In the data rows, 128 means zero.
Each pair is two rows. How far apart are they, by a hidden measure? 0 means very close, and 30 very far. Two or three weighted sums of its numbers give each row a place; it is the straight-line distance between the places.
array([160, 88, 118, 68, 144, 114, 149, 106, 188, 122, 117, 107, 117, 102, 113, 123])
array([93, 156, 100, 98, 174, 102, 153, 134, 127, 68, 164, 131, 160, 80, 172, 183]) >> 8
array([134, 111, 130, 154, 99, 138, 134, 146, 145, 167, 114, 121, 105, 139, 138, 93])
array([70, 57, 83, 127, 120, 117, 152, 91, 170, 126, 164, 110, 80, 95, 122, 125]) >> 6
array([145, 140, 140, 125, 94, 156, 92, 161, 108, 151, 136, 151, 138, 166, 140, 92])
array([155, 90, 112, 120, 130, 135, 138, 113, 191, 137, 77, 105, 161, 116, 149, 134]) >> 9
array([138, 135, 138, 153, 103, 129, 113, 167, 94, 120, 150, 157, 120, 155, 140, 120])
array([132, 72, 79, 144, 124, 87, 109, 164, 150, 59, 167, 115, 119, 70, 172, 159]) >> 12
array([130, 137, 112, 148, 146, 107, 143, 120, 115, 92, 86, 104, 118, 119, 151, 163])
array([156, 128, 145, 138, 122, 125, 145, 86, 145, 118, 85, 107, 125, 117, 109, 151]) >> 9
array([119, 87, 95, 143, 135, 93, 143, 134, 132, 68, 185, 109, 80, 63, 169, 165])
array([144, 110, 111, 109, 159, 88, 104, 136, 150, 78, 127, 107, 122, 113, 111, 150]) >> 6
array([63, 94, 132, 162, 81, 137, 91, 93, 105, 129, 126, 116, 89, 142, 93, 118])
array([112, 135, 152, 140, 75, 137, 128, 132, 103, 151, 153, 159, 87, 134, 167, 84]) >> 14
array([151, 101, 130, 147, 106, 133, 106, 103, 146, 106, 90, 94, 136, 125, 133, 142])
array([154, 131, 148, 153, 123, 107, 153, 85, 162, 116, 78, 119, 130, 131, 104, 156]) >> 6
array([92, 167, 171, 90, 106, 160, 88, 137, 36, 168, 157, 161, 96, 174, 85, 76])
array([177, 164, 175, 116, 126, 143, 129, 126, 125, 179, 110, 141, 137, 168, 68, 103]) >> 8
array([172, 135, 140, 124, 144, 148, 139, 104, 147, 128, 87, 107, 174, 108, 124, 146])
array([132, 140, 116, 139, 200, 104, 154, 112, 130, 111, 85, 110, 123, 136, 118, 172]) >> 19
array([114, 152, 166, 66, 170, 99, 224, 44, 154, 125, 137, 130, 118, 78, 85, 170])
array([148, 135, 121, 84, 171, 104, 165, 108, 154, 107, 127, 133, 147, 90, 89, 168]) >> 5
array([160, 145, 124, 178, 156, 126, 150, 123, 139, 116, 98, 109, 175, 95, 135, 177])
array([121, 141, 136, 185, 112, 138, 121, 159, 90, 135, 165, 156, 98, 165, 122, 117]) >> 6
array([134, 134, 129, 141, 113, 155, 110, 163, 110, 157, 158, 150, 131, 146, 145, 92])
array([94, 140, 87, 162, 101, 104, 74, 176, 121, 77, 212, 146, 127, 112, 151, 145]) >> 15
array([175, 105, 144, 100, 145, 138, 147, 89, 182, 142, 82, 101, 138, 120, 106, 139])
array([93, 60, 109, 128, 112, 151, 131, 69, 184, 147, 86, 98, 144, 120, 130, 127]) >> 7
array([154, 130, 109, 95, 183, 89, 136, 134, 166, 106, 109, 120, 156, 106, 82, 167])
array([68, 149, 163, 92, 84, 158, 102, 117, 66, 176, 155, 167, 69, 168, 90, 58]) >> 3
array([66, 152, 163, 107, 89, 157, 88, 116, 58, 170, 138, 169, 88, 171, 106, 65])
array([130, 147, 134, 77, 179, 100, 213, 76, 182, 114, 123, 126, 141, 83, 99, 180]) >> 18
array([157, 132, 117, 132, 133, 149, 113, 176, 92, 124, 145, 147, 151, 120, 178, 120])
array([150, 66, 116, 131, 122, 137, 129, 110, 185, 139, 110, 93, 127, 113, 145, 131]) >> 10
array([166, 120, 131, 59, 166, 111, 167, 99, 186, 131, 101, 117, 138, 95, 88, 149])
array([140, 91, 129, 161, 91, 111, 109, 121, 155, 94, 92, 101, 138, 123, 155, 141]) >> 9
array([123, 163, 138, 130, 123, 138, 149, 112, 97, 112, 154, 130, 144, 97, 180, 145])
array([129, 109, 116, 128, 121, 126, 112, 136, 134, 102, 134, 112, 126, 108, 166, 142]) >> 7
array([165, 129, 145, 117, 125, 117, 115, 138, 152, 143, 91, 126, 165, 139, 126, 124])
array([164, 105, 117, 93, 184, 82, 158, 114, 169, 102, 106, 111, 114, 110, 91, 161]) >> 19
array([165, 100, 121, 126, 126, 130, 103, 129, 168, 112, 96, 99, 161, 123, 137, 137])
array([106, 156, 104, 192, 109, 115, 54, 167, 69, 50, 135, 125, 147, 138, 173, 164]) >> 10
array([68, 137, 104, 118, 142, 112, 169, 118, 128, 86, 200, 138, 123, 62, 163, 166])
array([95, 106, 123, 211, 83, 113, 124, 124, 125, 94, 149, 116, 85, 117, 148, 144]) >> 20
array([131, 142, 133, 165, 81, 157, 98, 170, 113, 149, 173, 154, 117, 158, 153, 88])
array([148, 132, 133, 137, 109, 133, 106, 150, 140, 134, 94, 133, 156, 144, 139, 116]) >> 2
array([83, 127, 107, 177, 128, 142, 133, 128, 111, 122, 161, 127, 98, 122, 144, 139])
array([191, 127, 166, 107, 138, 130, 160, 118, 164, 182, 77, 143, 106, 151, 78, 101]) >> 2
array([146, 157, 134, 137, 121, 127, 106, 186, 60, 122, 142, 149, 136, 159, 142, 119])
array([134, 60, 113, 112, 132, 94, 141, 118, 180, 103, 146, 100, 97, 83, 134, 140]) >> 15
array([70, 134, 126, 115, 147, 105, 208, 79, 125, 94, 194, 126, 79, 59, 150, 173])
array([115, 162, 132, 133, 116, 134, 147, 120, 96, 110, 160, 133, 151, 105, 189, 142]) >> 12
array([122, 122, 120, 115, 135, 128, 126, 120, 104, 100, 140, 125, 124, 101, 167, 147])
array([149, 109, 135, 126, 148, 119, 158, 89, 182, 133, 79, 109, 139, 120, 101, 153]) >> 10
array([156, 194, 138, 138, 143, 143, 89, 173, 91, 137, 120, 145, 143, 196, 115, 103])
array([67, 129, 126, 145, 87, 187, 142, 103, 106, 196, 166, 153, 90, 165, 132, 68]) >> 14
array([83, 123, 104, 113, 136, 98, 155, 123, 140, 81, 177, 133, 134, 72, 153, 170])
array([103, 160, 113, 109, 152, 113, 155, 120, 114, 103, 194, 139, 99, 113, 134, 147]) >> 11
array([145, 104, 109, 75, 141, 101, 140, 120, 195, 123, 115, 114, 148, 97, 129, 137])
array([104, 131, 152, 122, 109, 143, 95, 144, 62, 151, 142, 161, 112, 177, 74, 102]) >> 11
array([120, 105, 151, 120, 107, 155, 105, 70, 123, 139, 85, 106, 118, 149, 69, 121])
array([63, 155, 155, 125, 105, 156, 116, 103, 64, 177, 166, 150, 77, 163, 86, 92]) >> 5
array([100, 106, 122, 89, 144, 93, 178, 92, 165, 89, 139, 106, 130, 63, 151, 167])
array([164, 125, 138, 59, 188, 97, 197, 94, 170, 125, 104, 118, 125, 80, 72, 164]) >> 7
array([145, 138, 151, 115, 120, 141, 153, 143, 75, 155, 144, 150, 116, 146, 123, 119])
array([108, 119, 137, 167, 85, 142, 103, 161, 114, 153, 161, 160, 77, 149, 132, 88]) >> 27
array([194, 102, 137, 109, 120, 167, 87, 155, 139, 166, 105, 128, 160, 174, 108, 81])
array([129, 148, 144, 105, 122, 120, 117, 144, 85, 133, 126, 145, 133, 126, 140, 130]) >> 9
array([141, 174, 107, 180, 191, 94, 124, 138, 112, 86, 93, 105, 112, 163, 91, 170])
array([111, 146, 117, 105, 184, 92, 179, 90, 153, 88, 124, 111, 142, 92, 124, 185]) >> 25
array([115, 110, 102, 194, 96, 107, 110, 156, 128, 82, 144, 109, 95, 109, 155, 149])
array([116, 117, 128, 180, 81, 132, 104, 169, 141, 157, 148, 145, 82, 155, 139, 83]) >> 4
array([180, 124, 118, 171, 158, 98, 136, 133, 153, 88, 88, 97, 122, 101, 115, 186])
array([116, 144, 124, 88, 187, 77, 191, 90, 146, 87, 126, 119, 131, 82, 135, 189]) >> 15
array([125, 110, 98, 101, 133, 99, 125, 144, 163, 100, 155, 126, 138, 93, 147, 149])
array([122, 112, 128, 74, 157, 90, 164, 107, 122, 90, 150, 121, 87, 81, 133, 153]) >> 16
array([108, 110, 138, 162, 117, 130, 163, 130, 131, 173, 136, 123, 119, 120, 149, 115])
array([144, 128, 137, 134, 97, 124, 88, 179, 118, 134, 122, 149, 116, 151, 146, 97]) >> 12
array([104, 113, 118, 145, 102, 118, 125, 129, 125, 94, 148, 134, 128, 104, 181, 154])
array([178, 174, 159, 120, 177, 128, 135, 136, 106, 173, 95, 130, 124, 184, 79, 113]) >> 19
array([104, 159, 145, 144, 110, 155, 144, 120, 84, 141, 166, 150, 93, 155, 140, 110])
array([66, 159, 147, 141, 105, 155, 114, 128, 51, 162, 163, 156, 69, 163, 90, 96]) >> 11
array([168, 100, 171, 101, 110, 149, 149, 98, 172, 189, 71, 138, 119, 154, 100, 89])
array([134, 168, 147, 159, 120, 137, 135, 149, 72, 133, 165, 159, 98, 176, 128, 109]) >> 7
array([95, 122, 126, 136, 154, 129, 86, 107, 115, 127, 96, 113, 129, 159, 67, 141])
array([89, 111, 107, 119, 119, 98, 143, 109, 154, 75, 167, 117, 141, 69, 166, 163]) >> 21
array([131, 67, 109, 105, 133, 91, 152, 118, 170, 103, 143, 116, 95, 88, 125, 141])
array([111, 142, 133, 141, 133, 133, 172, 114, 104, 122, 128, 125, 128, 93, 169, 148]) >> 9
array([86, 151, 161, 110, 137, 145, 132, 63, 103, 149, 120, 134, 112, 149, 46, 134])
array([146, 98, 114, 95, 167, 85, 146, 117, 165, 95, 115, 103, 113, 101, 115, 151]) >> 14
array([130, 158, 127, 152, 119, 140, 91, 132, 127, 106, 131, 143, 170, 144, 117, 148])
array([162, 157, 139, 122, 115, 145, 101, 169, 85, 149, 123, 152, 144, 164, 145, 99]) >> 6
array([90, 123, 120, 191, 121, 138, 150, 109, 105, 109, 158, 127, 122, 95, 166, 154])
array([142, 129, 150, 101, 151, 114, 165, 140, 101, 152, 96, 125, 146, 114, 155, 134]) >> 15
array([57, 155, 110, 116, 147, 124, 173, 101, 114, 94, 215, 139, 108, 76, 142, 165])
array([124, 155, 100, 147, 172, 117, 121, 148, 130, 102, 95, 118, 157, 148, 144, 157]) >> 12
array([139, 109, 126, 155, 127, 139, 142, 116, 156, 135, 99, 107, 163, 101, 156, 139])
array([153, 98, 139, 133, 87, 131, 92, 144, 144, 145, 115, 128, 146, 141, 147, 104]) >> 11
array([132, 153, 157, 130, 133, 137, 171, 122, 89, 157, 148, 150, 101, 171, 114, 104])
array([116, 135, 131, 75, 178, 113, 118, 106, 142, 137, 114, 125, 130, 128, 15, 141]) >> 14
array([118, 156, 174, 97, 115, 163, 127, 95, 98, 179, 98, 153, 113, 163, 49, 99])
array([155, 132, 146, 149, 143, 126, 149, 103, 152, 124, 83, 117, 169, 115, 121, 154]) >> 4
array([166, 96, 80, 120, 164, 89, 126, 166, 183, 68, 121, 100, 170, 69, 161, 171])
array([176, 179, 151, 137, 160, 129, 100, 161, 98, 149, 109, 134, 145, 185, 90, 113]) >> 15
array([179, 126, 149, 122, 90, 158, 91, 163, 131, 172, 117, 137, 142, 164, 132, 75])
array([108, 149, 127, 161, 118, 134, 129, 135, 98, 106, 139, 136, 144, 101, 178, 150]) >> 8
array([149, 173, 151, 129, 111, 135, 144, 126, 129, 150, 99, 145, 138, 149, 105, 116])
array([160, 141, 96, 173, 185, 123, 130, 153, 129, 86, 95, 100, 185, 98, 180, 184]) >> 25
array([127, 99, 105, 199, 125, 121, 126, 149, 134, 84, 130, 106, 161, 77, 202, 165])
array([126, 179, 94, 128, 167, 90, 65, 172, 121, 69, 146, 135, 169, 146, 114, 160]) >> 12
array([167, 125, 164, 122, 142, 126, 139, 116, 162, 182, 67, 132, 114, 167, 87, 107])
array([124, 169, 141, 81, 171, 115, 183, 86, 150, 106, 153, 135, 152, 79, 102, 173]) >> 17
array([124, 118, 153, 113, 115, 127, 167, 116, 108, 154, 139, 132, 88, 110, 152, 115])
array([117, 142, 121, 77, 122, 100, 140, 133, 109, 85, 190, 145, 95, 92, 153, 141]) >> 2
array([160, 111, 114, 84, 162, 113, 145, 120, 169, 98, 121, 122, 156, 95, 121, 153])
array([53, 147, 124, 132, 99, 160, 173, 91, 93, 172, 143, 140, 78, 141, 137, 101]) >> 10
array([88, 129, 103, 199, 85, 142, 62, 152, 101, 89, 197, 135, 114, 133, 167, 131])
array([131, 157, 185, 92, 117, 165, 119, 94, 87, 187, 98, 151, 115, 170, 50, 89]) >> 7
array([70, 123, 115, 131, 115, 145, 98, 126, 98, 133, 140, 127, 109, 137, 112, 122])
array([162, 108, 146, 111, 111, 146, 138, 124, 160, 161, 80, 132, 143, 138, 124, 104]) >> 9
array([158, 128, 133, 87, 152, 106, 132, 115, 163, 114, 126, 123, 120, 115, 74, 143])
array([157, 170, 137, 148, 167, 121, 116, 147, 110, 150, 87, 130, 133, 178, 87, 134]) >> 5
array([102, 158, 131, 202, 60, 156, 54, 186, 80, 137, 203, 164, 118, 177, 150, 89])
array([159, 136, 86, 187, 168, 84, 123, 155, 131, 57, 87, 91, 134, 106, 157, 194]) >> 24
array([132, 131, 124, 186, 107, 142, 100, 184, 86, 138, 161, 146, 124, 159, 124, 113])
array([120, 146, 149, 146, 92, 147, 109, 154, 85, 161, 166, 152, 96, 150, 130, 91]) >> 3
array([80, 126, 155, 63, 143, 125, 147, 49, 131, 122, 132, 118, 128, 103, 57, 149])
array([137, 118, 146, 102, 100, 187, 124, 94, 146, 197, 103, 138, 143, 168, 107, 77]) >> 15
array([149, 163, 136, 157, 120, 147, 89, 125, 134, 108, 117, 129, 199, 133, 142, 142])
array([122, 149, 154, 125, 108, 134, 138, 124, 89, 148, 163, 140, 89, 140, 144, 105]) >> 3
array([148, 144, 129, 162, 132, 130, 118, 133, 140, 109, 95, 118, 186, 121, 145, 150])
array([126, 130, 110, 151, 168, 105, 118, 132, 126, 96, 95, 103, 137, 131, 131, 167]) >> 12
array([152, 148, 117, 167, 145, 98, 110, 141, 134, 84, 91, 104, 132, 141, 109, 168])
array([179, 97, 162, 101, 134, 125, 148, 123, 161, 172, 70, 107, 173, 123, 126, 113]) >> 19
array([127, 136, 141, 126, 103, 134, 158, 139, 117, 156, 144, 151, 69, 131, 153, 91])
array([186, 118, 138, 104, 133, 147, 123, 157, 156, 169, 102, 135, 162, 154, 132, 92]) >> 10
array([106, 156, 124, 217, 85, 141, 68, 187, 64, 107, 192, 174, 120, 181, 131, 111])
array([114, 83, 89, 72, 145, 130, 153, 87, 190, 137, 110, 111, 151, 91, 122, 136]) >> 27
array([113, 103, 84, 116, 141, 94, 125, 153, 159, 90, 144, 122, 140, 89, 144, 154])
array([68, 117, 139, 108, 114, 153, 161, 99, 95, 177, 134, 128, 132, 121, 156, 106]) >> 15
array([110, 141, 112, 96, 170, 100, 155, 105, 158, 87, 129, 116, 159, 94, 106, 175])
array([117, 61, 102, 142, 118, 105, 128, 123, 161, 99, 181, 129, 89, 97, 125, 149]) >> 9
array([108, 65, 118, 143, 97, 136, 145, 70, 178, 132, 71, 87, 128, 119, 147, 132])
array([106, 136, 141, 182, 70, 135, 113, 152, 117, 145, 163, 161, 86, 143, 160, 82]) >> 19
array([164, 91, 146, 111, 122, 132, 135, 122, 161, 175, 101, 119, 126, 129, 125, 111])
array([111, 129, 117, 144, 161, 114, 116, 125, 112, 95, 110, 122, 135, 131, 138, 160]) >> 18
array([131, 121, 125, 193, 98, 142, 113, 172, 111, 142, 169, 131, 100, 134, 151, 113])
array([145, 147, 138, 122, 110, 151, 107, 169, 88, 143, 160, 163, 144, 143, 160, 99]) >> 15
array([150, 103, 140, 148, 99, 123, 118, 103, 148, 102, 84, 104, 135, 128, 134, 132])
array([192, 149, 157, 107, 153, 159, 126, 134, 125, 171, 113, 152, 150, 164, 66, 103]) >> 5
array([86, 85, 108, 134, 94, 143, 131, 112, 157, 178, 118, 115, 120, 129, 144, 98])
array([118, 103, 117, 179, 79, 109, 113, 127, 135, 84, 121, 115, 124, 113, 180, 146]) >> 9
array([164, 126, 151, 113, 154, 113, 145, 141, 141, 159, 69, 111, 175, 132, 125, 126])
array([113, 144, 155, 152, 70, 140, 115, 142, 96, 145, 166, 162, 86, 142, 168, 82]) >> 14
array([161, 132, 170, 105, 123, 138, 133, 120, 139, 169, 84, 120, 176, 144, 120, 105])
array([131, 74, 88, 200, 127, 127, 103, 154, 153, 96, 155, 88, 113, 85, 172, 156]) >> 27
array([96, 115, 97, 207, 87, 143, 57, 156, 114, 87, 194, 128, 119, 130, 157, 136])
array([154, 174, 129, 143, 205, 122, 164, 102, 152, 142, 78, 99, 157, 140, 100, 156]) >> 10
array([55, 137, 112, 153, 132, 101, 165, 108, 119, 77, 200, 124, 90, 71, 144, 166])
array([151, 85, 116, 149, 119, 114, 133, 121, 171, 109, 93, 93, 108, 110, 133, 143]) >> 4
array([104, 149, 122, 159, 98, 118, 132, 124, 94, 85, 162, 124, 85, 120, 161, 146])
array([54, 168, 147, 127, 108, 160, 126, 90, 51, 141, 158, 137, 113, 129, 115, 116]) >> 4
array([137, 170, 132, 124, 147, 117, 152, 149, 100, 126, 95, 145, 128, 147, 149, 133])
array([181, 118, 167, 96, 148, 124, 163, 114, 162, 183, 60, 109, 169, 130, 106, 116]) >> 16
array([166, 126, 121, 128, 123, 149, 81, 183, 110, 139, 131, 151, 164, 160, 143, 102])
array([122, 101, 117, 191, 109, 133, 114, 133, 144, 110, 130, 115, 155, 107, 165, 143]) >> 8
array([186, 146, 158, 102, 126, 149, 127, 140, 132, 185, 86, 135, 143, 168, 96, 88])
array([47, 135, 138, 129, 113, 154, 129, 69, 87, 147, 161, 126, 84, 148, 91, 118]) >> 5
array([132, 154, 120, 93, 178, 103, 171, 106, 169, 97, 135, 119, 164, 83, 115, 176])
array([130, 125, 140, 114, 176, 141, 90, 96, 117, 147, 94, 104, 119, 164, 39, 133]) >> 23
array([100, 170, 174, 91, 105, 157, 100, 136, 38, 171, 162, 157, 91, 169, 92, 75])
array([115, 145, 110, 170, 87, 138, 47, 191, 103, 100, 134, 150, 173, 157, 165, 117]) >> 5
array([122, 159, 92, 125, 149, 92, 62, 175, 114, 56, 153, 131, 144, 134, 128, 145])
array([127, 162, 147, 143, 98, 137, 113, 165, 73, 141, 170, 144, 100, 149, 141, 93]) >> 15
array([151, 139, 111, 82, 169, 91, 131, 134, 169, 110, 113, 120, 157, 113, 104, 155])
array([157, 162, 102, 102, 203, 94, 133, 140, 142, 98, 122, 116, 152, 116, 96, 167]) >> 13
array([170, 125, 181, 98, 117, 144, 175, 93, 154, 182, 79, 144, 112, 146, 106, 97])
array([129, 131, 161, 90, 108, 184, 151, 70, 134, 196, 97, 136, 132, 164, 94, 81]) >> 10
array([184, 96, 115, 171, 122, 127, 95, 183, 134, 115, 117, 119, 159, 144, 150, 125])
array([155, 147, 148, 131, 89, 134, 66, 152, 135, 132, 109, 139, 176, 158, 126, 111]) >> 14
array([140, 124, 135, 153, 80, 144, 94, 162, 123, 154, 152, 141, 127, 157, 139, 84])
array([136, 163, 142, 113, 151, 129, 166, 99, 132, 133, 106, 131, 139, 129, 111, 147]) >> 10
array([79, 100, 120, 101, 113, 153, 165, 61, 122, 146, 144, 106, 98, 100, 153, 127])
array([140, 106, 111, 168, 100, 107, 100, 147, 160, 87, 109, 104, 129, 120, 153, 135]) >> 21
array([143, 107, 145, 102, 136, 173, 148, 94, 125, 189, 79, 130, 150, 167, 73, 98])
array([154, 131, 144, 155, 112, 100, 115, 120, 151, 95, 77, 109, 136, 135, 121, 145]) >> 22
array([168, 114, 129, 122, 117, 160, 82, 163, 147, 168, 118, 142, 171, 162, 127, 83])
array([134, 107, 152, 130, 87, 129, 136, 136, 143, 170, 114, 144, 96, 129, 153, 83]) >> 6
